Turns, then the turns between two rows, first turn first; the first pair answered:
L (before -> after):
[-17.6 -23.2  -2.6 -27.5  -7.3  34.2 -27.6   4.5   4.0 -26.5   0.5  -9.8
  12.6   5.5  -0.6  -8.8   2.6  -3.1] -> [-25.3 -20.7 -18.4 -15.5   6.5  29.1 -18.7 -11.9  -0.1 -29.3   5.4 -16.8
  -6.0  -4.9  17.9   6.8   5.5 -12.0]
[-32.5  18.1 -16.8   1.7  11.0 -26.8  15.8  -5.6  -7.2   1.4 -10.9  -7.1
   9.0  -6.0  15.3   0.2   7.2   9.0] -> [-19.8   9.6 -11.7  -7.8  -2.9 -15.0  27.4  -1.7  -1.6   5.3 -20.8  -2.2
  20.6   6.3  -1.9 -16.8  -6.6  22.4]
[ 20.1  30.8  15.4   9.5  23.3   4.0 -23.9   7.1 -12.2   8.4  47.0   1.5
 -39.1 -64.0   4.5  40.4  31.5  13.2] -> [ 31.6   6.7   1.3  19.2  19.5  31.1  47.2 -33.1   1.8  32.0   3.4   2.4
 -48.8 -50.6 -24.6  15.4 -22.0  30.6]
[ 11.1 -32.9  33.8 -43.5   6.1  54.1 -25.0   8.7 -19.1  -4.7 -10.8 -24.8
 -22.0 -22.5 -25.4  37.1 -38.1  43.8] -> [  2.7 -22.5  33.8 -39.9  13.0  44.9 -42.0  14.8 -28.8 -12.3   5.7 -25.1
 -28.8 -34.0 -10.9  51.2 -20.1  33.9]
M (before -> after):
[ 30.7 -12.8  14.8  23.3  -4.5  37.3 -11.1 -24.4   1.2   8.7   0.0  14.4
 -16.1  16.6 -26.9 -10.1 -13.7 -22.4] -> [ 31.4  18.9   6.0  27.2  -9.2   4.8  14.8 -21.9  -1.9  21.4  -0.1  31.0
  -4.0  11.5 -24.8 -15.4 -13.9 -13.0]
[ -0.6 -17.7  21.4 -15.8  -9.1   1.3 -21.2  -6.4 -26.1  21.3  22.5 -15.0
 -23.1  -5.1  -4.0  19.6   6.8  31.1] -> [ 14.9 -18.4  22.8  -1.1 -17.7   8.0 -45.8  -5.5 -14.4   5.2  23.0  -6.5
  -6.7  23.3  -7.0   9.5  11.1   2.5]
[ 17.8  -0.2   4.9   6.4 -24.0   7.3   3.9   1.7   6.0  -0.3 -21.6   1.6
  19.8  14.3 -14.1 -25.6 -13.1   4.6] -> [  5.3   6.9   0.7   3.7 -22.2  -3.7  20.6   1.8   0.0  10.9 -21.8   0.4
  12.7  -3.0 -14.2 -21.1 -15.7  20.6]
[ -4.4 -51.4  28.9 -39.6  13.2  34.6 -43.7   3.7 -16.2   2.2  20.8 -21.6
 -24.2 -38.0   7.6  37.6  -5.9  27.0] -> [ 41.7 -25.2  25.4   6.5 -23.6  23.8 -74.9  14.6   7.4 -25.0  24.5  11.9
  23.4  27.2   1.0  10.3   5.6 -37.4]
H (before -> after):
[ 34.0  10.1  -4.7 -14.9   9.9 -23.1  -7.5  26.9  -1.8 -13.7   7.0  24.8
   7.6   9.7 -34.7   2.2   4.3   7.9] -> [ 29.2  14.5  -7.6 -11.8  10.9 -34.5  -4.0  28.1  -2.2 -15.9  10.4  23.6
   7.8   8.6 -28.1   2.4   6.4   7.1]
[ 26.1  -0.2  11.4  -3.8 -18.5   7.4  16.1  -8.9  12.3   1.6 -21.6  17.3
  12.7  17.2 -31.9 -30.0 -21.4  12.6] -> [ 34.4  -1.7  13.9   0.0 -16.2   8.8   1.4  -5.8   9.3  -2.6 -16.2  21.5
  19.1  21.5 -26.7 -30.4 -17.9   2.1]
[ 32.1 -10.4  16.8  -1.6  -3.2  39.6  -5.6  -1.6   5.1  -1.8  -1.5  20.6
 -10.7 -15.9 -30.9   3.2 -12.3   9.6] -> [ 40.4  -0.5  18.1   7.8  -8.0  31.4 -25.7   6.6   3.6  -8.9   8.2  25.2
  -4.7 -11.0 -22.8   3.8  -2.4  -4.0]
Y (before -> after):
[-17.4  11.4 -30.3  11.8   5.1   1.7  48.6 -37.4  -1.9   9.7 -42.7  -9.2
 -18.9  -4.0  20.5  -0.3 -16.8  11.0] -> [ 19.8  20.9 -16.2  12.4  -1.3   4.6  53.6 -35.2  -4.7  29.9 -19.0  12.1
 -24.0 -11.1   0.1  -1.5 -24.6  15.5]
[ 26.7 -24.7   3.9  -5.2   1.7   0.7  31.4 -21.4  -0.1  22.7  -3.9   4.9
 -17.2  -9.0 -21.1  -0.1 -13.7   5.9] -> [ 16.0 -38.2  -2.3   9.6   3.9  15.2  12.4 -29.0   5.6   1.6 -15.1  -7.2
 -14.2  10.7  -7.5  -2.6  -6.1 -21.4]
[-14.3  24.2   9.0  -4.9  -3.7 -14.4  11.9   7.8  -8.7 -14.2 -40.1  17.1
  52.9  31.1 -11.7 -23.8  -8.5   2.0] -> [  8.8  29.6  15.5  -4.6  -3.6 -12.9  17.7  10.8  -9.8  -3.3 -29.2  32.4
  50.4  24.6 -28.7 -23.3 -16.5   7.0]
Pairs:
Between the rows of a pair lie two turns.
[ -2.6  21.2 -34.8  30.9  11.0 -22.9  17.3 -14.6 -15.8 -15.5  14.0   5.5
  -8.2  -2.9  42.6   8.2   5.2 -32.9] -> [  0.3 -10.9 -19.1  -2.3   3.1   7.4  64.6 -18.7  -8.4   9.1 -21.1   0.8
  -4.7  -3.1  -1.7 -17.3 -38.0  21.2] | L M
[  8.1  19.9 -10.5 -12.7  -7.1 -15.7  26.9  13.0 -14.0  25.8   7.2   8.9
  -6.5  -3.0 -10.0  -7.3  -7.3  19.5] -> [ 10.2  17.6  -0.2 -17.4  -8.7 -13.4  -0.3  27.1 -16.6  20.6  24.4   5.6
  -2.6  -9.8  -8.2  -2.2   6.2  17.0] | H L
[  9.9  27.4  28.0  16.6  24.4  12.9  35.5   4.4 -16.9   2.1   2.1  -1.4
 -28.6 -12.6 -31.9  33.4 -15.8 -19.1] -> [-16.6   4.9  16.1  18.2  29.2  26.5   9.3   2.6 -12.9 -24.2 -16.3 -28.8
 -24.5  -1.6 -15.5  34.2  -5.7 -35.6] | M Y
[ 28.5   5.4  46.6 -46.7 -16.2   9.6 -70.8  54.6  -4.1  15.5  38.1   9.5
  -3.2   2.3 -40.1  16.9   9.4  35.0] -> [ 20.4  -6.4   2.3  20.3  22.0  18.7 -75.3 -13.6  -3.3 -10.6  47.2  -5.6
 -59.1   1.0  21.2  53.3  22.8 -42.7] | L M
[ 39.1 -48.5  13.0 -20.6 -13.3  40.0  41.3   7.2  21.4  49.0  -3.7  10.0
  -8.6 -19.1 -51.7 -20.7 -41.3  36.4] -> [  9.0 -44.4  18.2 -16.5  -4.2  27.7 -85.3  43.3  18.7 -14.2  35.5  -8.4
  11.3  -8.9   0.1  11.8  32.7 -25.4] | L Y
[ 12.6   1.9  -2.1  -3.8  -8.9 -12.7  44.1  -2.6  -9.8  11.7 -18.1   8.2
  -8.3  -9.6 -12.1  -1.1 -13.5  48.7] -> [ -0.3 -28.2 -16.9  24.6  -6.0  15.3   5.6 -24.0   1.1 -29.7 -35.9 -10.7
  -3.0  27.8   9.4  -0.1  -3.3  -7.4] | Y Y
[ 31.0  28.9   0.6 -20.9  11.3   4.5  -8.5   5.3  -8.9  25.7  15.2  21.8
  -2.8 -36.3  -3.7  26.9   4.5 -23.2] -> [ 20.8  18.3  -3.6 -26.3  19.9   8.3 -14.6   2.6 -11.3  21.4  15.2   9.2
 -10.4 -46.2   1.3  32.1   5.9 -20.3] | H M
[-38.3 -18.5 -16.8  35.4  -7.8  16.8  12.6 -21.0  31.1 -18.6 -22.7  -5.5
  -9.0  21.2  14.9  -4.5   6.4 -42.3] -> [-36.2  18.9  -7.6  18.2 -31.3 -15.7  39.5   8.5  28.2   0.6 -29.5  16.5
  24.6  20.5  -6.6 -27.0  -0.9  -7.7] | L M
[ -1.8  -8.9   5.1  12.3   9.4   2.3   1.7 -10.2  -1.4   2.5  27.0   5.2
 -30.6  -9.1 -12.8  24.0 -11.6   9.2] -> [ -3.5 -24.3   1.7  13.8   1.0  18.1  -8.0  -9.2  11.6 -14.7   6.0  -4.8
 -12.9  20.0 -15.6   8.6 -13.3  -3.6] | L Y
[-24.6  25.1 -23.8  45.2  -7.3 -48.4  23.6 -53.7  -3.4  12.4 -32.0  -7.0
  14.5  53.6   6.7  18.5  25.1 -38.2] -> [-17.0   0.2  12.7 -18.8 -32.1 -19.3  28.7 -13.4   3.3  32.0 -54.6 -10.4
  48.5  60.9 -51.0 -12.1  -4.1  35.0] | M L
[-15.8  15.1 -24.0  16.7   9.3 -29.4  -3.2   5.7  -2.8  -4.9  -1.9 -11.3
   9.4  -2.8  16.3  14.7  10.5  -2.9] -> [-18.1 -14.7 -16.5   9.8  14.9  -3.8 -26.2   3.2   1.0 -13.1  -1.3 -23.3
   0.9  -5.1  12.7  21.4  12.9  -9.4] | M M
[-62.5  -5.6 -16.2 -15.3  15.3  -1.5  16.3 -21.6  -4.6  12.0  -9.4 -20.8
 -22.8 -22.9   9.4 -29.4 -10.1  21.0] -> [ 10.4  -3.9  22.0 -24.6 -11.5  20.4  -5.6   2.3  12.7  28.6  14.7  22.9
   0.3  -6.3 -43.0 -47.5 -17.0  21.5] | L Y
